In the data rows, 50 means zero.
Here are some points:
Array([66, 52, 63, 67, 56, 48, 46, 63, 43, 41, 45, 67, 54, 58, 81, 40, 54])
Array([49, 36, 40, 44, 18, 69, 60, 52, 54, 49, 55, 14, 30, 32, 18, 61, 42])
Array([33, 40, 60, 32, 97, 22, 41, 35, 52, 45, 56, 82, 73, 85, 86, 22, 39])
Array([45, 53, 40, 63, 01, 59, 65, 49, 44, 31, 70, 32, 32, 13, 14, 75, 25])
Array([35, 43, 28, 43, 00, 85, 61, 65, 56, 30, 53, 10, 30, 17, 00, 78, 45])
Array([57, 50, 49, 50, 49, 56, 48, 60, 52, 53, 47, 54, 47, 52, 52, 51, 48])
Array([47, 47, 62, 52, 94, 37, 32, 56, 52, 43, 41, 69, 68, 83, 91, 27, 57])
Array([52, 72, 31, 44, 38, 68, 56, 65, 56, 39, 38, 72, 64, 42, 44, 69, 61])
Array([39, 73, 30, 45, 12, 72, 56, 56, 56, 53, 44, 33, 35, 22, 00, 84, 51])
Array([65, 65, 41, 44, 16, 74, 65, 43, 54, 61, 35, 29, 48, 32, 22, 65, 83])
Array([64, 74, 49, 45, 31, 66, 58, 43, 54, 66, 35, 49, 57, 43, 38, 62, 84])
Array([58, 58, 64, 61, 51, 53, 56, 35, 47, 73, 44, 37, 52, 49, 58, 46, 73])
Array([42, 44, 39, 47, 47, 51, 51, 43, 48, 59, 43, 38, 49, 46, 35, 48, 55])
Array([55, 44, 30, 48, 40, 46, 66, 42, 43, 37, 54, 49, 52, 34, 47, 55, 45])
Array([37, 24, 57, 50, 74, 46, 57, 59, 45, 46, 64, 42, 61, 55, 50, 40, 51])
Array([50, 39, 38, 56, 15, 61, 57, 52, 52, 31, 60, 18, 32, 31, 23, 60, 39])
Array([40, 50, 65, 43, 99, 26, 44, 27, 51, 84, 47, 67, 72, 78, 81, 24, 55])
Array([64, 58, 53, 54, 26, 51, 50, 53, 52, 38, 63, 60, 42, 37, 41, 59, 50])
Array([46, 60, 45, 54, 30, 66, 53, 57, 55, 49, 45, 43, 51, 40, 36, 59, 57])
Array([46, 49, 43, 39, 27, 62, 54, 49, 55, 49, 55, 38, 44, 39, 24, 62, 44])
Array([59, 62, 27, 50, 33, 55, 71, 36, 43, 56, 45, 49, 57, 25, 36, 64, 63])
Array([35, 26, 43, 50, 74, 27, 42, 50, 44, 35, 57, 71, 56, 62, 70, 26, 24])
Array([49, 51, 48, 48, 48, 47, 52, 46, 53, 40, 53, 23, 31, 44, 39, 59, 44])
Array([28, 40, 24, 42, 18, 58, 56, 47, 52, 39, 62, 31, 37, 26, 03, 65, 27])
Array([14, 56, 38, 29, 43, 74, 52, 42, 60, 72, 34, 29, 55, 48, 10, 59, 61])
Array([21, 58, 55, 39, 57, 53, 50, 32, 59, 67, 59, 38, 57, 53, 33, 55, 45])
Array([34, 68, 55, 38, 34, 77, 44, 62, 65, 52, 46, 52, 54, 53, 27, 69, 53])
Array([36, 46, 51, 40, 75, 39, 43, 44, 53, 55, 48, 60, 58, 66, 62, 39, 41])
Array([47, 37, 58, 42, 99, 25, 32, 55, 48, 40, 50, 97, 73, 91, 99, 21, 32])
Array([49, 49, 43, 63, 33, 41, 61, 37, 57, 60, 99, 00, 50, 19, 00, 68, 30])
Array([52, 36, 63, 52, 62, 32, 35, 53, 40, 47, 50, 63, 40, 64, 61, 43, 33])
Array([54, 53, 60, 47, 80, 35, 45, 35, 47, 68, 40, 63, 65, 70, 75, 32, 65])
Array([46, 28, 59, 47, 97, 21, 42, 38, 45, 52, 48, 66, 58, 78, 93, 17, 40])
Array([67, 33, 52, 58, 18, 62, 51, 72, 50, 21, 54, 42, 32, 41, 49, 53, 47])
Array([61, 33, 53, 49, 46, 59, 52, 48, 53, 57, 52, 27, 37, 52, 46, 49, 51])
Array([37, 74, 40, 44, 39, 62, 53, 49, 57, 55, 52, 51, 58, 39, 21, 74, 49])
Array([56, 42, 57, 55, 43, 45, 50, 56, 49, 37, 57, 58, 43, 51, 57, 45, 44])
Array([83, 51, 53, 63, 48, 39, 54, 47, 40, 53, 45, 63, 52, 47, 73, 43, 66])
Array([58, 73, 43, 49, 19, 79, 56, 59, 58, 68, 40, 37, 45, 31, 16, 75, 67])
Array([63, 49, 54, 64, 29, 36, 60, 30, 41, 52, 71, 38, 31, 24, 44, 57, 46])
Array([73, 52, 44, 53, 32, 51, 62, 44, 45, 47, 44, 50, 50, 38, 51, 48, 68])
Array([49, 53, 56, 46, 61, 57, 48, 47, 54, 72, 43, 47, 57, 59, 53, 46, 60])
Array([49, 40, 59, 50, 51, 38, 36, 56, 44, 45, 51, 59, 37, 58, 50, 50, 31])
Array([47, 60, 62, 44, 85, 47, 41, 44, 55, 80, 39, 67, 68, 73, 69, 40, 61])
Array([41, 45, 63, 49, 98, 38, 36, 52, 50, 55, 35, 75, 74, 82, 92, 22, 63])
Array([16, 21, 52, 31, 79, 44, 44, 46, 53, 42, 49, 40, 58, 74, 63, 26, 38])
Array([37, 54, 47, 47, 42, 59, 52, 41, 55, 57, 48, 26, 48, 47, 31, 55, 53])
Array([58, 46, 55, 50, 67, 48, 45, 52, 52, 60, 47, 57, 51, 62, 65, 41, 50])
Array([50, 64, 54, 61, 34, 58, 54, 52, 50, 50, 56, 50, 47, 37, 43, 62, 52])
Array([56, 36, 76, 61, 99, 01, 43, 18, 35, 63, 69, 79, 60, 70, 99, 15, 45])
Array([73, 58, 29, 53, 00, 94, 68, 70, 54, 32, 52, 11, 17, 00, 00, 95, 58])
Array([65, 67, 34, 49, 08, 83, 54, 74, 55, 40, 42, 46, 42, 29, 24, 79, 57])
Array([36, 37, 43, 41, 55, 44, 49, 45, 51, 42, 50, 36, 41, 52, 43, 46, 37])
Array([55, 46, 68, 48, 68, 46, 29, 60, 45, 58, 30, 63, 47, 75, 66, 43, 56])
Array([61, 67, 39, 58, 00, 81, 63, 66, 51, 52, 42, 29, 37, 15, 10, 74, 61])
Array([66, 32, 54, 57, 31, 53, 48, 70, 50, 23, 50, 50, 37, 50, 62, 41, 48])
Array([52, 42, 29, 45, 48, 53, 56, 65, 48, 19, 48, 69, 57, 48, 64, 51, 42])
Array([45, 58, 39, 39, 67, 54, 56, 41, 50, 55, 34, 60, 70, 58, 63, 48, 65])
Array([58, 64, 48, 41, 43, 61, 59, 40, 55, 64, 34, 43, 60, 49, 43, 51, 81])
Array([30, 37, 53, 34, 66, 61, 46, 41, 58, 70, 31, 26, 59, 71, 48, 34, 65])
Array([53, 41, 32, 43, 00, 79, 65, 55, 55, 46, 54, 04, 22, 19, 00, 72, 43])
Array([44, 82, 29, 42, 05, 79, 61, 52, 61, 53, 50, 34, 45, 17, 00, 94, 55])
Array([42, 50, 54, 54, 51, 46, 56, 35, 49, 59, 58, 37, 47, 46, 46, 49, 49])
Array([52, 62, 34, 48, 13, 71, 55, 61, 56, 41, 46, 25, 29, 27, 10, 78, 50])
Array([45, 47, 63, 50, 64, 33, 51, 29, 48, 64, 57, 55, 57, 57, 60, 37, 51])
Array([41, 43, 41, 48, 52, 49, 52, 40, 48, 61, 43, 42, 52, 48, 42, 42, 54])
Array([13, 71, 56, 33, 58, 66, 41, 50, 67, 59, 54, 53, 63, 62, 31, 64, 44])
Array([38, 38, 39, 43, 41, 64, 48, 57, 52, 47, 39, 37, 47, 49, 34, 48, 51])
Array([47, 47, 42, 57, 15, 44, 61, 40, 44, 36, 82, 35, 25, 14, 23, 71, 25])
Array([45, 56, 52, 42, 19, 75, 58, 42, 59, 64, 46, 18, 42, 38, 16, 63, 67])
Array([52, 44, 69, 45, 87, 31, 35, 52, 47, 50, 42, 86, 59, 79, 90, 27, 52])
Array([28, 40, 50, 43, 54, 59, 43, 59, 55, 39, 47, 46, 56, 60, 46, 47, 47])
Array([83, 32, 54, 76, 29, 63, 64, 67, 33, 43, 57, 36, 45, 27, 45, 52, 84])
Array([56, 35, 48, 47, 40, 59, 50, 59, 53, 45, 49, 36, 39, 50, 45, 47, 45])
Array([47, 42, 61, 42, 82, 48, 32, 64, 60, 47, 53, 75, 55, 81, 75, 42, 36])
Array([86, 64, 36, 65, 00, 70, 61, 71, 46, 34, 52, 53, 33, 13, 25, 77, 57])
Array([37, 46, 84, 43, 99, 12, 14, 48, 45, 66, 35, 99, 75, 99, 99, 15, 43])
Array([54, 51, 40, 53, 42, 62, 48, 67, 48, 48, 30, 62, 52, 48, 52, 47, 63])
Array([47, 60, 35, 47, 24, 57, 59, 40, 51, 58, 48, 27, 33, 28, 12, 69, 51])
Array([44, 55, 51, 53, 35, 64, 56, 56, 50, 45, 54, 38, 43, 43, 41, 62, 48])
Array([48, 31, 51, 57, 63, 36, 46, 46, 46, 34, 58, 52, 51, 60, 70, 32, 36])
Array([69, 84, 35, 52, 21, 70, 61, 42, 53, 78, 37, 38, 49, 24, 22, 76, 81])
Array([12, 49, 47, 31, 68, 60, 34, 64, 67, 40, 47, 66, 65, 74, 47, 47, 33])
Array([45, 46, 60, 51, 87, 42, 34, 56, 54, 44, 43, 61, 65, 80, 82, 33, 56])
Array([58, 47, 35, 48, 46, 56, 42, 81, 54, 16, 50, 73, 48, 52, 61, 55, 34])
Array([29, 65, 49, 40, 77, 42, 39, 48, 56, 60, 40, 73, 61, 65, 55, 47, 46])
Array([52, 71, 59, 46, 74, 51, 35, 63, 56, 50, 37, 74, 58, 70, 71, 52, 55])
Array([56, 52, 53, 59, 53, 38, 58, 35, 41, 68, 49, 49, 56, 43, 58, 40, 51])
Array([59, 53, 51, 54, 15, 62, 59, 55, 50, 49, 53, 40, 38, 32, 30, 64, 54])
Array([46, 47, 42, 51, 28, 68, 57, 55, 51, 48, 42, 31, 46, 37, 32, 58, 63])
Array([53, 62, 61, 59, 58, 43, 48, 35, 47, 69, 55, 53, 59, 53, 58, 51, 50])
Array([45, 57, 61, 47, 52, 48, 34, 58, 47, 57, 42, 64, 44, 59, 43, 59, 44])
Array([24, 32, 62, 35, 95, 46, 40, 34, 56, 73, 30, 40, 70, 90, 75, 15, 62])
Array([53, 37, 53, 57, 67, 41, 45, 57, 45, 39, 47, 60, 57, 61, 77, 34, 52])
Array([41, 35, 54, 51, 64, 47, 46, 56, 62, 48, 85, 02, 60, 54, 33, 46, 35])
Array([29, 53, 48, 36, 61, 55, 41, 62, 61, 50, 54, 62, 55, 61, 42, 54, 29])
Array([33, 42, 82, 45, 99, 00, 17, 39, 40, 65, 47, 99, 74, 99, 99, 14, 30])
Array([44, 24, 58, 63, 81, 06, 56, 30, 33, 37, 80, 66, 50, 57, 87, 27, 17])
Array([34, 59, 63, 48, 77, 42, 45, 36, 51, 69, 45, 60, 66, 67, 67, 37, 52])
Array([52, 26, 46, 53, 68, 44, 37, 72, 45, 30, 33, 71, 54, 71, 82, 25, 48])
Array([26, 60, 57, 45, 52, 60, 51, 42, 56, 60, 53, 36, 53, 53, 38, 56, 49])
Array([22, 26, 63, 35, 99, 20, 25, 44, 51, 55, 33, 85, 80, 99, 99, 00, 46])
Array([39, 33, 81, 54, 99, 38, 39, 52, 41, 62, 52, 88, 89, 89, 98, 19, 76])
Array([67, 65, 36, 53, 00, 84, 61, 71, 57, 31, 44, 06, 13, 13, 01, 90, 57])
Array([25, 51, 34, 28, 99, 42, 41, 57, 56, 35, 31, 98, 84, 82, 92, 33, 44])
Array([42, 42, 60, 43, 45, 61, 46, 54, 58, 46, 47, 39, 46, 59, 47, 44, 54])
Array([40, 66, 53, 42, 63, 49, 49, 36, 57, 62, 47, 29, 45, 51, 38, 60, 56])
Array([70, 58, 15, 58, 00, 91, 79, 58, 49, 35, 54, 00, 00, 00, 00, 99, 53])
Array([49, 55, 54, 52, 58, 53, 47, 59, 50, 52, 40, 60, 62, 58, 65, 40, 53])
Array([52, 63, 28, 40, 21, 69, 58, 56, 55, 48, 49, 37, 43, 30, 18, 74, 48])
Array([50, 40, 40, 52, 38, 44, 54, 54, 48, 38, 68, 55, 41, 36, 41, 55, 21])
Array([45, 37, 37, 51, 44, 52, 43, 66, 49, 30, 47, 60, 47, 51, 49, 45, 37])
Array([52, 53, 51, 56, 30, 63, 62, 47, 46, 55, 52, 29, 40, 37, 38, 60, 57])
Array([78, 62, 46, 72, 16, 59, 58, 67, 42, 45, 45, 58, 43, 26, 49, 58, 57])
Array([07, 45, 61, 33, 99, 31, 40, 36, 54, 64, 54, 69, 74, 80, 72, 26, 27])
Array([77, 47, 47, 79, 35, 41, 58, 62, 51, 42, 92, 12, 51, 24, 31, 57, 39])
Array([74, 49, 47, 58, 28, 57, 56, 50, 49, 55, 57, 38, 29, 34, 35, 67, 50])
Array([75, 49, 60, 57, 35, 60, 52, 62, 36, 63, 24, 52, 35, 43, 46, 57, 80])
Array([56, 83, 43, 38, 12, 85, 58, 53, 61, 62, 33, 38, 52, 36, 12, 78, 83])
Array([58, 44, 56, 62, 43, 26, 61, 17, 37, 61, 73, 38, 35, 29, 51, 48, 45])
Array([58, 51, 43, 49, 67, 38, 48, 49, 46, 49, 46, 66, 56, 54, 68, 42, 50])
Array([61, 62, 36, 55, 15, 63, 57, 55, 50, 46, 45, 31, 31, 24, 18, 73, 54])
Array([65, 68, 41, 49, 28, 71, 51, 64, 54, 50, 39, 53, 49, 41, 42, 68, 61])
Array([51, 30, 57, 63, 50, 32, 57, 34, 41, 43, 68, 38, 41, 44, 61, 36, 36])
Array([40, 48, 49, 47, 24, 53, 59, 42, 53, 47, 66, 39, 40, 34, 24, 62, 36])
Then 16 other points, each followed by its number:
Array([20, 61, 61, 33, 99, 30, 31, 41, 56, 68, 33, 82, 76, 92, 85, 26, 49]) 0
Array([61, 58, 41, 50, 20, 73, 54, 59, 56, 56, 46, 35, 38, 33, 23, 69, 57]) 1
Array([53, 57, 47, 50, 23, 67, 51, 57, 53, 54, 47, 33, 35, 38, 14, 73, 54]) 2
Array([74, 34, 50, 66, 57, 40, 47, 49, 42, 39, 44, 37, 45, 54, 73, 34, 65]) 3
Array([74, 47, 44, 67, 36, 32, 56, 54, 41, 23, 64, 42, 25, 29, 51, 59, 36]) 4
Array([62, 48, 42, 51, 55, 42, 41, 76, 47, 17, 60, 97, 56, 55, 76, 50, 22]) 5
Array([50, 51, 55, 52, 94, 20, 39, 43, 46, 52, 43, 76, 58, 72, 85, 29, 45]) 6
Array([42, 35, 47, 38, 42, 52, 50, 50, 52, 41, 57, 41, 46, 51, 40, 48, 37]) 7
Array([72, 45, 48, 68, 52, 28, 52, 54, 41, 25, 61, 50, 31, 38, 65, 50, 37]) 8
Array([57, 51, 53, 50, 57, 52, 45, 58, 53, 57, 46, 58, 52, 57, 59, 46, 49]) 9
Array([59, 42, 49, 44, 67, 47, 44, 55, 48, 45, 44, 65, 59, 65, 77, 39, 49]) 10
Array([51, 57, 66, 51, 71, 36, 46, 41, 50, 63, 48, 71, 62, 66, 73, 37, 58]) 11
Array([66, 60, 46, 44, 01, 89, 61, 49, 57, 67, 32, 08, 37, 30, 12, 72, 83]) 12
Array([31, 62, 43, 43, 20, 71, 63, 37, 55, 75, 50, 15, 46, 28, 03, 66, 53]) 13
Array([47, 53, 52, 50, 48, 59, 50, 61, 50, 53, 40, 54, 58, 53, 56, 45, 52]) 14
Array([45, 49, 49, 46, 65, 42, 46, 46, 50, 50, 43, 49, 47, 58, 57, 45, 49]) 15
Which of these numbered points is nearest to each point below, ignoring the direction in which the first points spread most? Its number follows each.
Array([44, 53, 57, 45, 43, 56, 34, 63, 51, 50, 44, 55, 40, 56, 34, 63, 41]) > 2
Array([36, 46, 67, 33, 99, 30, 36, 31, 53, 77, 38, 76, 82, 97, 99, 17, 55]) > 1
Array([50, 55, 50, 51, 40, 63, 51, 61, 51, 51, 42, 50, 55, 48, 49, 48, 52]) > 14
Array([56, 50, 43, 54, 74, 24, 52, 39, 42, 54, 59, 74, 60, 51, 73, 41, 37]) > 6
Array([65, 60, 28, 50, 07, 72, 50, 83, 52, 15, 57, 66, 39, 25, 29, 81, 30]) > 5
Array([71, 57, 60, 50, 56, 70, 44, 54, 59, 76, 35, 32, 39, 61, 45, 55, 79]) > 12
Array([48, 48, 53, 42, 60, 56, 47, 47, 55, 67, 43, 42, 51, 58, 50, 44, 55]) > 1
Array([56, 48, 53, 49, 57, 54, 45, 61, 52, 52, 44, 59, 53, 59, 62, 46, 50]) > 9
Array([52, 58, 64, 53, 54, 44, 50, 42, 50, 63, 48, 60, 56, 54, 58, 45, 60]) > 11
Array([47, 60, 55, 48, 41, 45, 38, 52, 47, 55, 51, 62, 37, 47, 31, 67, 36]) > 2
Array([76, 25, 66, 58, 79, 34, 47, 39, 43, 63, 48, 47, 43, 71, 88, 26, 55]) > 3
Array([50, 52, 44, 52, 26, 63, 56, 64, 48, 42, 46, 45, 45, 36, 37, 57, 46]) > 14
Array([54, 59, 45, 50, 35, 56, 56, 48, 53, 49, 47, 21, 33, 35, 27, 65, 57]) > 15
Array([30, 73, 58, 40, 74, 59, 43, 51, 58, 75, 32, 65, 75, 69, 58, 47, 62]) > 0
Array([50, 58, 68, 52, 71, 37, 45, 41, 51, 65, 48, 70, 63, 67, 71, 37, 60]) > 11
Array([48, 42, 33, 39, 05, 69, 60, 50, 55, 38, 61, 20, 33, 25, 07, 69, 38]) > 7
Array([47, 51, 55, 53, 72, 49, 41, 56, 49, 51, 35, 66, 66, 67, 76, 36, 64]) > 14
Array([51, 70, 50, 52, 68, 33, 45, 51, 56, 34, 65, 48, 43, 48, 49, 64, 39]) > 6
Array([72, 60, 22, 54, 00, 79, 56, 87, 50, 10, 61, 57, 30, 11, 15, 91, 28]) > 5
Array([50, 59, 67, 52, 66, 41, 50, 35, 50, 74, 45, 59, 62, 61, 64, 40, 65]) > 11
Array([40, 47, 67, 45, 99, 29, 31, 47, 49, 60, 46, 78, 64, 85, 79, 29, 46]) > 2
Array([55, 55, 47, 55, 48, 36, 52, 46, 47, 41, 60, 41, 34, 39, 42, 60, 39]) > 6
Array([23, 52, 60, 39, 81, 40, 50, 29, 52, 78, 47, 50, 69, 66, 60, 32, 48]) > 13
Array([42, 30, 53, 47, 87, 30, 43, 36, 43, 59, 39, 58, 60, 74, 81, 20, 52]) > 15
Array([22, 28, 43, 36, 43, 62, 51, 54, 56, 37, 52, 24, 46, 50, 30, 47, 42]) > 7
Array([41, 40, 85, 49, 99, 02, 34, 20, 46, 79, 47, 92, 84, 99, 99, 00, 57]) > 11
Array([68, 41, 47, 72, 43, 41, 52, 63, 41, 25, 54, 66, 47, 43, 74, 41, 45]) > 8
Array([21, 53, 61, 40, 76, 42, 46, 30, 56, 68, 55, 46, 61, 65, 51, 42, 47]) > 13
Array([56, 50, 52, 49, 93, 28, 30, 71, 48, 24, 54, 99, 73, 79, 99, 32, 26]) > 5
Array([44, 52, 67, 49, 72, 39, 38, 49, 51, 48, 57, 69, 52, 66, 78, 41, 46]) > 9
Array([68, 62, 22, 54, 00, 91, 65, 79, 55, 16, 65, 29, 17, 00, 00, 99, 36]) > 5
Array([61, 57, 44, 47, 30, 54, 51, 65, 52, 24, 54, 71, 49, 44, 46, 59, 45]) > 5
Array([50, 47, 53, 45, 69, 48, 44, 54, 52, 53, 35, 57, 55, 67, 69, 37, 56]) > 1
Array([74, 52, 28, 56, 14, 63, 60, 64, 47, 33, 52, 39, 36, 23, 35, 68, 48]) > 10
Array([32, 53, 41, 38, 46, 66, 54, 36, 53, 78, 32, 30, 56, 49, 26, 50, 68]) > 13
Array([53, 45, 64, 66, 76, 22, 51, 37, 35, 51, 56, 69, 60, 59, 88, 29, 40]) > 6
Array([53, 25, 44, 65, 40, 21, 66, 37, 33, 28, 83, 47, 33, 30, 56, 45, 15]) > 4
Array([49, 25, 50, 63, 58, 17, 60, 35, 34, 33, 82, 55, 41, 43, 69, 37, 16]) > 4
Array([60, 39, 57, 46, 68, 46, 40, 62, 51, 39, 44, 73, 58, 71, 82, 33, 49]) > 10
Array([43, 59, 24, 42, 62, 44, 62, 41, 46, 45, 41, 70, 65, 41, 55, 55, 50]) > 6
Array([32, 65, 43, 39, 58, 47, 58, 28, 53, 70, 53, 41, 61, 45, 28, 61, 54]) > 13
Array([60, 57, 32, 45, 04, 76, 65, 48, 51, 55, 51, 21, 38, 19, 09, 76, 57]) > 1
Array([59, 71, 38, 50, 18, 74, 58, 48, 54, 68, 30, 19, 35, 27, 12, 71, 76]) > 12
Array([69, 34, 46, 67, 49, 33, 55, 40, 38, 41, 55, 40, 46, 42, 63, 36, 56]) > 3
Array([88, 55, 44, 69, 15, 63, 54, 84, 47, 13, 43, 37, 19, 28, 47, 69, 57]) > 8
Array([59, 54, 54, 54, 24, 63, 53, 54, 53, 49, 48, 39, 41, 40, 36, 57, 61]) > 1
Array([20, 35, 54, 38, 60, 51, 47, 53, 55, 34, 62, 43, 48, 65, 51, 44, 26]) > 7
Now 16 new points, numbered from 0 again:
Array([40, 54, 68, 47, 99, 33, 43, 35, 47, 79, 33, 68, 77, 81, 92, 18, 64]) 0
Array([54, 61, 59, 61, 45, 53, 52, 47, 45, 58, 47, 52, 54, 48, 55, 53, 55]) 1
Array([63, 41, 52, 52, 47, 57, 48, 57, 53, 51, 52, 43, 37, 52, 49, 53, 47]) 2
Array([65, 36, 48, 48, 38, 54, 49, 61, 48, 35, 49, 51, 44, 50, 58, 46, 47]) 3
Array([68, 43, 52, 61, 63, 36, 46, 61, 45, 44, 55, 75, 50, 55, 75, 42, 39]) 4
Array([51, 45, 50, 53, 27, 48, 39, 65, 45, 34, 56, 54, 29, 42, 31, 65, 27]) 5
Array([31, 66, 62, 37, 58, 63, 37, 59, 64, 55, 44, 65, 63, 69, 49, 53, 54]) 6
Array([56, 56, 40, 56, 00, 76, 71, 48, 47, 53, 53, 08, 27, 17, 10, 77, 57]) 7
Array([29, 66, 58, 39, 99, 28, 36, 39, 56, 64, 46, 90, 84, 85, 82, 35, 47]) 8
Array([40, 62, 54, 52, 36, 58, 56, 41, 49, 63, 50, 37, 50, 40, 32, 59, 53]) 9
Array([43, 74, 51, 45, 52, 59, 46, 55, 59, 50, 42, 44, 44, 51, 39, 69, 54]) 10
Array([50, 52, 33, 50, 01, 84, 55, 62, 57, 37, 49, 06, 33, 26, 01, 78, 59]) 11
Array([44, 32, 60, 43, 74, 29, 49, 27, 47, 59, 58, 53, 59, 65, 69, 28, 44]) 12
Array([65, 46, 62, 52, 82, 29, 41, 49, 47, 54, 48, 85, 66, 73, 92, 29, 53]) 13
Array([53, 30, 55, 48, 55, 37, 47, 57, 38, 45, 46, 56, 34, 54, 52, 48, 40]) 14
Array([35, 61, 77, 40, 99, 41, 30, 50, 60, 66, 37, 89, 79, 95, 91, 27, 60]) 15
Which of these numbered points is nearest to each point below, ignoring the direction in which the first points spread most? Its number follows each.
Array([57, 59, 55, 60, 42, 55, 49, 50, 50, 51, 53, 49, 52, 48, 51, 57, 48]) > 1
Array([41, 46, 52, 47, 66, 53, 39, 54, 56, 46, 44, 43, 60, 66, 57, 43, 58]) > 11
Array([16, 56, 41, 33, 48, 68, 40, 66, 67, 42, 48, 58, 60, 60, 29, 57, 34]) > 6
Array([50, 59, 62, 49, 94, 36, 41, 38, 48, 77, 26, 61, 63, 76, 80, 29, 72]) > 0
Array([72, 57, 44, 55, 16, 63, 57, 53, 49, 50, 48, 45, 41, 29, 34, 65, 62]) > 13
Array([53, 60, 52, 50, 66, 49, 49, 41, 49, 73, 28, 44, 52, 57, 55, 44, 75]) > 0
Array([49, 77, 62, 63, 58, 49, 49, 45, 46, 65, 46, 69, 63, 52, 61, 54, 57]) > 1
Array([65, 42, 41, 48, 13, 65, 56, 61, 51, 34, 52, 39, 35, 35, 32, 61, 49]) > 3
Array([69, 71, 47, 71, 00, 73, 63, 59, 49, 48, 54, 36, 33, 14, 18, 80, 62]) > 1
Array([62, 41, 61, 67, 69, 23, 46, 43, 38, 39, 63, 70, 55, 61, 89, 34, 30]) > 4
Array([68, 69, 49, 71, 09, 68, 60, 59, 48, 48, 51, 41, 37, 21, 31, 72, 62]) > 1
Array([64, 35, 54, 50, 56, 43, 46, 56, 47, 39, 49, 63, 51, 62, 75, 36, 47]) > 3
Array([28, 62, 63, 39, 99, 21, 33, 39, 54, 65, 45, 98, 91, 94, 96, 28, 49]) > 8
Array([46, 64, 14, 44, 33, 56, 70, 44, 47, 42, 45, 54, 53, 21, 28, 71, 50]) > 8
Array([68, 64, 51, 57, 12, 50, 61, 32, 47, 56, 65, 41, 36, 20, 23, 67, 58]) > 1
Array([52, 42, 51, 54, 28, 47, 41, 65, 43, 34, 57, 50, 29, 40, 29, 65, 26]) > 5
Array([69, 47, 38, 54, 59, 43, 61, 46, 41, 44, 37, 62, 61, 49, 75, 41, 66]) > 13
Array([49, 57, 55, 48, 86, 39, 51, 34, 48, 71, 38, 57, 72, 68, 73, 38, 68]) > 0
Array([58, 34, 48, 67, 62, 23, 50, 50, 38, 30, 64, 70, 54, 47, 77, 34, 37]) > 4
Array([66, 53, 61, 60, 43, 42, 46, 40, 38, 73, 42, 43, 37, 45, 42, 55, 60]) > 1
Array([56, 32, 55, 49, 99, 17, 39, 51, 41, 38, 56, 99, 72, 81, 99, 18, 30]) > 4
Array([57, 30, 36, 52, 33, 64, 48, 75, 47, 29, 33, 45, 41, 49, 52, 42, 55]) > 3
Array([66, 38, 69, 52, 94, 40, 39, 51, 52, 65, 43, 61, 53, 83, 89, 25, 62]) > 2
Array([54, 66, 36, 54, 23, 66, 57, 55, 48, 58, 34, 44, 44, 29, 26, 65, 66]) > 1
Array([52, 46, 54, 48, 99, 21, 39, 45, 46, 53, 48, 87, 72, 79, 99, 23, 45]) > 13
Array([57, 61, 56, 49, 60, 57, 51, 46, 53, 79, 34, 49, 59, 57, 57, 47, 68]) > 0
Array([18, 35, 60, 37, 72, 50, 42, 54, 58, 39, 58, 53, 56, 75, 62, 39, 28]) > 11
Array([42, 73, 51, 43, 59, 56, 43, 56, 60, 52, 39, 47, 47, 55, 41, 62, 58]) > 10
Array([32, 54, 46, 45, 79, 36, 40, 47, 50, 55, 46, 79, 66, 65, 61, 40, 44]) > 8
Array([32, 71, 50, 36, 58, 60, 42, 56, 63, 48, 41, 42, 46, 58, 36, 65, 49]) > 10
Array([70, 41, 46, 73, 37, 43, 52, 64, 41, 27, 54, 64, 44, 39, 66, 44, 45]) > 4
Array([52, 42, 43, 44, 24, 55, 59, 38, 51, 51, 59, 28, 39, 33, 27, 58, 45]) > 12
Array([44, 42, 59, 43, 41, 63, 47, 55, 58, 45, 46, 37, 47, 58, 48, 45, 58]) > 11
Array([47, 58, 59, 51, 67, 51, 47, 46, 50, 72, 34, 52, 68, 64, 67, 34, 67]) > 0
Array([44, 45, 57, 42, 35, 66, 49, 56, 60, 46, 44, 33, 45, 54, 39, 49, 59]) > 11
Array([41, 74, 47, 41, 45, 69, 43, 66, 64, 57, 48, 63, 55, 51, 32, 69, 47]) > 6
Array([41, 76, 46, 51, 40, 61, 46, 66, 55, 49, 50, 72, 61, 44, 39, 66, 40]) > 8
Array([37, 69, 38, 44, 39, 58, 50, 51, 55, 56, 43, 49, 45, 40, 23, 67, 48]) > 8
Array([46, 58, 53, 46, 79, 43, 53, 34, 50, 72, 40, 48, 69, 63, 62, 43, 66]) > 0
Array([62, 47, 71, 60, 81, 22, 51, 26, 41, 73, 49, 66, 63, 66, 89, 23, 65]) > 1
Array([39, 51, 45, 36, 43, 70, 45, 61, 61, 49, 37, 37, 47, 56, 36, 55, 54]) > 11
Array([50, 61, 41, 42, 73, 49, 52, 48, 50, 52, 33, 74, 75, 62, 72, 45, 65]) > 8
Array([41, 28, 77, 49, 99, 05, 19, 52, 40, 45, 51, 99, 62, 99, 99, 15, 23]) > 5
Array([32, 59, 49, 40, 75, 43, 36, 60, 57, 41, 45, 70, 54, 67, 57, 50, 37]) > 10
Array([28, 51, 53, 45, 73, 43, 49, 34, 50, 67, 46, 56, 70, 59, 56, 40, 58]) > 9
Array([81, 58, 29, 56, 00, 95, 77, 60, 52, 30, 63, 00, 00, 00, 00, 99, 60]) > 2
Array([53, 41, 48, 55, 45, 56, 56, 48, 43, 56, 40, 35, 50, 46, 52, 44, 67]) > 7
